In the rows, zero is written as 128.
Rows swapped in pairs by one turn or mirror: which row each one swaps with
The rows were stretched afterwards, more along some directions than others.
Sapig: [147 116 143 125 128 118 167 132 145 140 125 129 127 133 141 134 124 128
 124 135 130 120]
Vis: [156 141 122 136 120 125 152 135 121 124 151 127 128 136 118 115 140 136
 135 142 124 114]
fil: [144 111 116 138 133 104 129 129 136 134 122 131 137 110 129 125 123 130
 123 143 133 121]
Rolit: [133 135 110 103 133 127 129 120 128 118 118 148 127 127 126 133 122 139
 132 124 165 115]
kelin: [152 130 118 145 170 149 204 153 142 146 144 121 125 164 135 151 133 144
 130 142 110 105]
Neri: [125 128 102 113 153 166 132 146 135 148 120 132 117 144 128 126 117 129
 141 125 138 127]
Fodit: [132 126 138 133 118 138 149 147 142 146 109 141 105 133 137 156 119 120
 125 148 119 131]
rutog: [131 132 135 138 125 155 145 154 158 145  99 120 104 118 139 159 115 121
 147 142 115 129]
bufe: [117 126 115 107 130 153 129 128 146 139 100 159 113 121 103 142 121 123
 137 136 143 127]
dilu: [158 124 110 135 126 133 173 146 175 138 108 139 110 128 130 151 126 132
 132 151 116 122]
Tuk: [135 113  98 117 154 162 150 138 149 142 110 132 113 124 109 139 109 138
 143 121 137 122]
vuguf: [121 118 127 112 121 166 121 142 148 127  97 153 111 107 115 124 125 134
 138 117 137 137]
Zogi: [160 129  94 129 166 153 182 147 161 157 125 125 124 153 129 136 130 143
 129 148 108 102]
fod: [168 146 104 131 135 153 181 142 136 132 141 130 126 161 125 135 140 144
 138 141 117 102]
fab: [125 134 125 135 103 139 104 126 116 127 120 122 108 107 119 145 127 121
 144 137 135 134]
nek: [147 110 121 118 153 159 165 135 153 132 125 145 128 143 120 119 146 143
 124 134 120 120]
puvab: [142 135 106 145 162 137 182 154 142 140 121 110 125 149 134 145 122 145
 146 125 129 110]
niz: [128 131 100 137 150 142 125 137 152 130 131 111 129 124 123 129 131 139
 135 115 145 123]
kuge: [123 131 122 132 122 140 107 134 147 143 130 123 116 116 128 139 119 129
 126 124 139 118]
Sedo: [130 117 139 120 101 144 116 125 151 134 105 151 113  95 126 135 124 116
 138 143 122 135]
Mal: [158 128 135 126 118 110 167 137 150 144 118 151 134 122 135 139 122 133
 132 139 112 112]
bek: [144 122 138 137 122 118 149 152 153 144 107 129 121 121 142 155 116 125
 120 153 101 128]
Vem: [130 109 152 108 125 167 134 138 157 142 114 146 111 117 123 139 127 122
 122 139 104 136]
masut: [126 119 126 103 110 174 123 138 145 134  85 163 107 114 117 144 117 125
 136 126 133 132]
Sapa: [150 117 114 142 152 152 175 143 149 128 112 132 122 124 134 151 141 146
 141 142 114 115]
mun: [148 127 124 142 149 124 190 144 150 139 146 140 137 145 126 139 144 123
 133 155 114 109]
gub: [131 125 118 125 102 147 113 124 147 126 103 138 113 106 131 139 129 127
 133 139 137 134]
vin: [157 119 132 119 108 137 148 139 143 141  99 148 116 131 133 146 118 132
 120 135 123 124]
berub: [134 107 148 120 104 152 123 137 162 142  84 144 105  84 132 155 121 126
 130 135 125 137]
seka: [140 132 101 122 150 164 152 124 131 124 132 137 126 137 118 120 134 147
 154 122 141 117]
Dobun: [120 123 138 111 143 149 137 126 129 130 120 158 120 130 116 133 129 127
 143 133 147 127]
lalo: [123 120 119 155 154 146 150 140 145 139 125 112 118 124 117 146 133 128
 146 135 116 130]
rozo: [146 120 123 139 161 122 162 129 136 141 147 141 129 132 102 124 142 132
 142 145 114 127]
gotun: [129 127 131 138 107 134 143 145 146 145  98 132 106 116 143 164 115 124
 133 150 123 136]
vaz: [145 137 118 122 150 137 177 148 147 136 135 127 127 160 133 131 133 133
 132 120 139 102]
femes: [123 123 124 120 142 141 148 131 154 127 109 137 116 132 116 143 130 133
 142 112 140 131]
kag: [146 124 126 149 140 121 158 138 132 135 118 123 119 129 141 154 131 125
 134 164 120 123]
vob: [137 138 113  99 142 170 137 146 153 145 103 136 117 132 140 140 109 146
 140 106 137 121]
Ronaf: [155  98 116 141 150 114 141 126 164 146 119 132 130 113 120 130 131 135
 126 145 111 124]
Nesob: [131 116 132 128 148 145 145 144 161 154 101 134 102 108 131 146 125 118
 145 139 136 131]
pabod: [152 128 120 144 145 131 178 141 130 133 120 139 128 142 124 138 125 140
 148 150 108 120]
mon: [154 114 105 139 158 103 164 144 156 137 116 132 136 141 131 120 139 135
 134 138 126 113]
namob: [147 136 124 136 129 133 181 129 131 128 137 140 120 154 117 121 145 135
 148 136 131 116]
Sani: [137 115 138 124 135 144 153 137 166 140 134 128 128 137 125 129 132 136
 119 121 106 135]
nebif: [134 120 131 120 131 147 117 136 154 143 103 127 118  96 133 157 113 126
 136 138 135 123]
moled: [135 118 108 128 146 157 139 121 133 128 135 124 132 120 113 129 133 142
 137 127 131 118]
bize: [137 127 159 135 105 119 148 138 141 137 109 134 123 119 144 156 125 127
 111 152 109 131]
Gebem: [144 122 114 140 169 159 186 151 143 149 137 109 128 142 137 159 123 148
 133 141 109 111]
gime: [149 110 133 128 127 103 139 131 160 136 133 131 138 112 132 132 125 123
 120 137 113 116]
Naf: [154 133 122 126 135 161 167 143 153 136 130 127 123 148 122 149 133 142
 126 120 120 115]
lif: [149 119 126 119 130 124 152 144 151 139 127 148 131 148 126 121 129 131
 116 132 107 121]
Bev: [151 135 115 130 130 144 143 124 123 127 143 126 126 133 111 129 138 150
 140 128 128 122]
Bubom: [130 117 115 149 167 124 178 134 159 133 118 139 125 129 126 143 135 132
 141 130 125 118]
zarel: [150 125 100 145 136 125 143 134 146 141 116 132 129 125 118 125 127 146
 150 130 124 123]
Dito: [170 110 134 142 141 104 178 142 161 152 126 117 127 133 144 141 128 129
 119 152  91 113]
Rutiz: [147 112 110 136 142 133 149 145 178 154 119 120 128 117 131 126 124 140
 124 122 104 117]
seba: [153 124 133 151 137 128 164 146 158 158 142 122 123 139 132 124 138 127
 135 149  95 119]
fafif: [144 130 115 137 154 119 147 133 135 141 130 118 118 136 146 142 120 125
 129 145 125 117]
vela: [130 124 120 132 148 118 123 136 146 137 142 111 132 127 110 126 135 119
 132 126 129 120]
Vul: [138 128  92 121 150 135 143 136 153 129 116 127 127 141 134 120 124 146
 145 103 152 116]
lemu: [153 122 104 135 150 124 159 135 140 135 126 145 132 141 139 129 128 153
 126 137 136 103]
rarin: [138 134 126 138 148 149 165 144 134 143 127 107 127 147 137 141 125 149
 126 124 116 119]
panet: [128 120 114 134 142 131 121 122 155 136 117 119 115 111 114 139 128 126
 144 125 153 125]
dubu: [126 128 139 125 104 133 117 120 130 131 141 132 118 124 103 118 141 113
 130 134 134 131]

seba pairs with Dobun
Mal pairs with vob
kelin pairs with Fodit
Sani pairs with Sapig
Sedo pairs with seka
kag pairs with lalo
Bubom pairs with fafif

Rows swapped in pairs by one turn or mirror: which row each one swaps with
The rows were stretched afterwards, more along some directions than others.
Tid: [135 103  90 100 134  97 121 113  78 128 100 131 121 121 119 148 125 103
  87 138 122 120 135 167 137 115 101 135 122 135]
tilu: [167  99 107 118 112 150 136 121  97 117 120 117 126 113 123 157 143 119
 119 128  90 106 120 145 144 133 102 136 128 140]
Banu: [124 122 107 145 122 115 121 129 145 140 116 136 140 143 129 135 148 116
 125 113 124 114 159 157 119 134 117 139 119 138]
bili: [142 108 105 120 116 140 141  89 126 145 154 136 132 144 112 160 144  97
 130 140 109 130 115 145 132 127  91 152 119 142]
rade: [112 152 108 153 129 101 128 127 117 127 109 139 141 115 129 117 134 107
 130 139 135 126 138 116 141 148 109 159 122 108]
rofa: [144 124  99 105  84 146 147 119 101 126 129 126 113 115 131 141 136 113
 103 149 129 127 119 175 148 123 102 170 150 131]
veduk: [119 121 105 111 109 143 128 117 123 116 135 113 127 116 136 130 143  98
  75 155 116 112 141 179 139 124 114 173 142 138]
zikez: [143 117  96 127 139 136 159 118 134 144 149 143 102 137 124 128 140 101
 119 152 127 118 123 157 130 135  83 133 137 135]
zanid: [134 105 111 132 104 143 150 108 116 147 133 128 129 131  98 159 134 132
 132 123 129 136 102 147 133 119  94 134 144 127]
Nuso: [117 104 111 119 108 158 156  92 130 146 128 132  81 149 113 156 141 108
 120 154 135 114 135 184 142 102 109 128 150 136]
mavot: [123 125  98 125 112 136 132  94 103 140  91 134 119 117 142 147 100 115
 131 169 117 116 133 168 165 101 104 136 125 116]
povi: [118 134 104 122  96 119 149 114 132 134 151 141 123 141 114 153 122 136
  97 130 153 146 148 146 119 124 112 151 143 119]
Dum: [125 128  92 122 115 106 140 116 114 122 118 140 152 122 140 139 124 118
  95 137 130 136 133 144 138 131 118 181 131 113]
lel: [119 136 117 138 118 132 129 101 134 132 133 132 129 139 115 135 144  98
 150 164 128 127 145 136 147 137  93 151 134 104]
pelaf: [157 113 118 128 105 149 146 100 139 115 129 126 107 126 112 165 118 118
 116 161 148 116 124 181 145 129 126 148 166 136]
dof: [121 110  96 108 132 135 133 102 130 148 130 133 115 142 133 145 136 108
 128 152 119 127 132 143 137 123 109 156 129 143]
Fuve: [160 130  87 127 123 127 139 132 118 138 126 137 117 125 125 120 139  93
 125 150 128 118 137 142 134 125  82 136 148 125]
lodiz: [110 137 100 120 116 129 163  91 120 127 122 146 106 129 149 170 114 126
 116 157 126 128 129 147 134 105 125 143 145 144]
meki: [121 112  98 118 118 126 114  98  98 133 125 125 123 116 127 125 124  90
  95 162  98 118 107 166 152 116 100 163 142 126]
Zes: [153 101  90 109 130 121 119 115 123 136 136 136 123 135 137 118 161  94
  94 124 106 113 122 152 130 143  95 160 126 148]
Sim: [134 110 112  97 124 102 142 103 120 145 111 150 116 138 136 168 130 116
 125 162 113 112 112 159 141 107 114 153 135 147]
keza: [141 119 109 111 102 125 142  99 111 133 125 140 130 134 121 155 120  94
 108 153 141 120 134 146 133 115 103 143 157 113]
nodi: [129 112  98 126 125  87 137 116 125 148 115 149 124 121 127 153 114 122
 135 130 119 129 146 147 149 128 107 138 115 137]
zese: [161 140 100 106 120 128 141 136 119 131 139 147 131 130 119 143 111 109
 105 144 125 122 127 150 124 144  92 134 136 131]
bimam: [123 128  87 126 113 127 142 141 108 117  99 128 101 114 124 142 156 100
  99 133 118  84 160 169 151 139  98 144 135 136]
fom: [119 109  77 120 108 126 133 124 108 132 117 129 130 117 153 159 155 116
  98 139 105 129 132 170 148 117 118 167 129 117]
togug: [136 113 106 137 116 125 143 121 135 123 125 129 130 124 122 157 141 127
 111 110 129 118 138 150 129 154 124 149 152 136]
vaba: [110 103  94 116 132 145 114  95 127 131 129 115 114 141 137 167 134 110
 100 137 116 118 127 163 119 122 131 147 129 148]
dib: [135  99  94 122 116 144 122  98 136 141 143 122 127 143 124 141 148 119
 110 129 117 136 124 143 127 138 130 156 128 137]
gek: [114 119 116 123 127 110 132 106 116 117 128 134 144 123 131 133 139 104
  89 143 121 125 124 160 137 135 121 178 122 130]
Zufes: [127 135 115 121 107 147 112  92 117 109 137 116 123 140 129 103 150  89
  95 168 122 130 136 165 136 129  94 178 130 133]
vasi: [124 117 127 120 123 108 131 116 127 121 140 123 120 145 124 140 128 108
  92 147 142 120 134 156 127 117 111 169 145 150]
nop: [110 114  89 121 146 105 135 103 115 148 119 142 131 140 148 168 140 102
 123 135 115 122 130 147 119 124 106 157 103 142]
ripar: [135 110 105 138 112 130 130  99 116 140 148 125 117 142 123 129 129 106
  93 162 127 141 108 152 134 120  97 178 141 150]
keku: [137  93  89 116 118 162 108 109 100 138 124 105 118 138  97 157 164 106
  93 118 108 112 131 174 129 135 102 141 116 122]
Piga: [120 117  87 133 127 112 124 138 118 134 118 126 125 138 145 140 147 115
 110 128 107 128 153 163 130 133  93 154 123 137]
Lifef: [119 109 107 101 143 106 144  93 124 145 106 151 104 134 140 174 121 114
 138 160 116 116 143 168 143 117 111 117 124 145]
zavo: [126 107  82 105 110 129 129 105 110 132 133 127  96 142 147 142 149 109
  98 125 108 118 118 162 137 132  94 158 132 137]
bag: [129 108 123 128 123 106 149 106 133 140 141 135 123 139 110 143 125 114
 126 149 147 115 116 129 146 133  91 171 144 135]
Gavi: [117 112 113 104  96 152 144  92 125 120 149 125 132 134 122 185 123 134
  90 138 139 132 111 158 133 123 118 162 159 129]
Keni: [174 114 119 112 104 142 129 106 128 136 152 111 132 131 120 150 124 111
 122 128 109 134 115 164 136 139  85 148 135 144]
nulat: [129 131 103 120  99 125 147 103 121 138 148 149 114 133 117 141 135 117
 112 144 140 125 130 148 126 131  86 154 133 121]
Zudut: [159 112 123 112 133 131 146  78 119 134 131 126 103 135 107 133 129 106
 117 168 106 128 117 155 139 118 131 143 136 143]
fale: [148 103 102 116 100 142 137 106  93 127 108 111 107 117 103 173 128 113
 111 130 114 123 116 151 140 130 110 142 142 124]
lav: [133 103  91 120 128 156 117 105 101 138 137 109 109 147 126 141 161 120
 103 157 125 142 124 162 108 102 122 152 136 142]
zem: [164 120 105 119 100 164 142 118 141 131 159 119 104 134 119 136 146  96
 124 138 120 115 128 174 139 137  77 148 135 137]
fikon: [126  96  82 130 121 162 133 113  89 140 127 115 118 119 123 144 135 104
 105 123 119 118 136 148 132 112  97 131 136 114]
guzir: [121  98 111 113  96 129 143 106 122 119 140 124 127 123 114 164 127 122
  92 136 123 126 141 152 140 108 118 156 148 141]
fudin: [134 122  94 120 103 147 107 105 115 126 132 112 129 126 127 141 146  84
 104 150 104 133 150 172 142 122 102 171 132 119]
Bopiz: [149 117  94 123 106 154 145 129 122 121 140 116 125 113 114 142 137 111
 105 144 117 107 143 154 146 129 101 146 133 128]
Vapu: [144 119 109  91  93 135 171  92 117 124 116 140  74 115 128 162 113 126
  99 166 126 105 130 175 166 112 105 130 149 143]
zir: [124 129 107 104 115 107 132 102 122 121 130 152 127 134 160 167 135 128
 109 136 106 133 132 168 121 118 117 147 125 154]
Rere: [134 109 119 109 101 161 128 100 113 126 100 115 116 113 110 155 148 133
 115 161 104 134 138 182 143  99 142 116 124 121]
pozur: [130 118 105 114 123 112 133 106 126 117 122 133 138 139 148 160 133 130
 122 156 134 131 135 160 131 117 118 148 112 157]
vid: [148 111  87 115 132 124 144 134 118 125 113 143 120 115 130 163 136 114
 110 120 110  83 138 154 139 131 100 124 128 149]
zokom: [119  93  98 103 107 140 165 115 102 148 116 145 151 119 118 196 124 132
 110 131 123 132 132 145 134 100 124 136 141 131]
fegot: [136 138  97 131 126 108 114 120 112 128  93 127 100 121 134 104 140  97
 122 158 122 116 140 162 150 126  97 151 116 134]
bopi: [130 116 112 131 111 117 126 115 114 103 131 124 135 134 141 139 141 111
 114 134 129 109 132 139 143 150 108 165 123 145]
gos: [156 128  92 105 125 126 180 118 109 142 120 143  80 118 126 145 122 104
 112 151 118 108 133 143 145 140 104 131 127 137]
rofe: [132 110 103 132 107 153 136 135 147 145 136 135 127 131 126 140 163 120
 110 136 112 127 134 156 125 138 117 159 126 143]
bufeb: [130 115 112 117 112 111 152  95 111 131 124 143 100 128 124 154 128 134
 115 145 128 109 113 155 140 118 101 142 151 151]
Dimo: [126 135 118 116 136 133 135  99 105 114 111 126 106 132 119 130 148  84
 101 166 141 107 134 156 133 125 100 153 141 127]
muti: [163 117 113 109  96 142 137 115 136 134 135 143 121 136  99 145 130 131
 111 125 127 115 129 162 123 131 106 120 150 136]
Midab: [135 121 101 136 131 119 100 108 107 113 124 113 114 140 145 122 142  99
 118 146 114 108 133 144 147 139  96 167 129 157]
zama: [150  85  90 105 114 154 119 104 102 147 145 120 134 141 116 145 139  92
 101 148 100 154 117 149 127 107 103 168 125 121]
ripa: [103 122  76 111 113 112 119 121 104 144  95 131 123 128 137 154 122 112
  81 142 139 112 137 167 125 107 108 162 130 130]
Lazi: [146 121  83 136 103 128 126 125 119 150 110 135 118 126 117 119 149 108
 123 145 118 139 143 175 134 117 102 163 134 114]
retut: [159 103  86 105 113 153 152 115 103 140 120 134  93 124 130 139 150 111
 101 144 127 125 125 163 134 120 117 139 132 147]

vaba pairs with veduk
vid pairs with Zes
keza pairs with zese
nodi pairs with bag
fikon pairs with rofe
Rere pairs with lav
pelaf pairs with Keni
lel pairs with povi
retut pairs with tilu

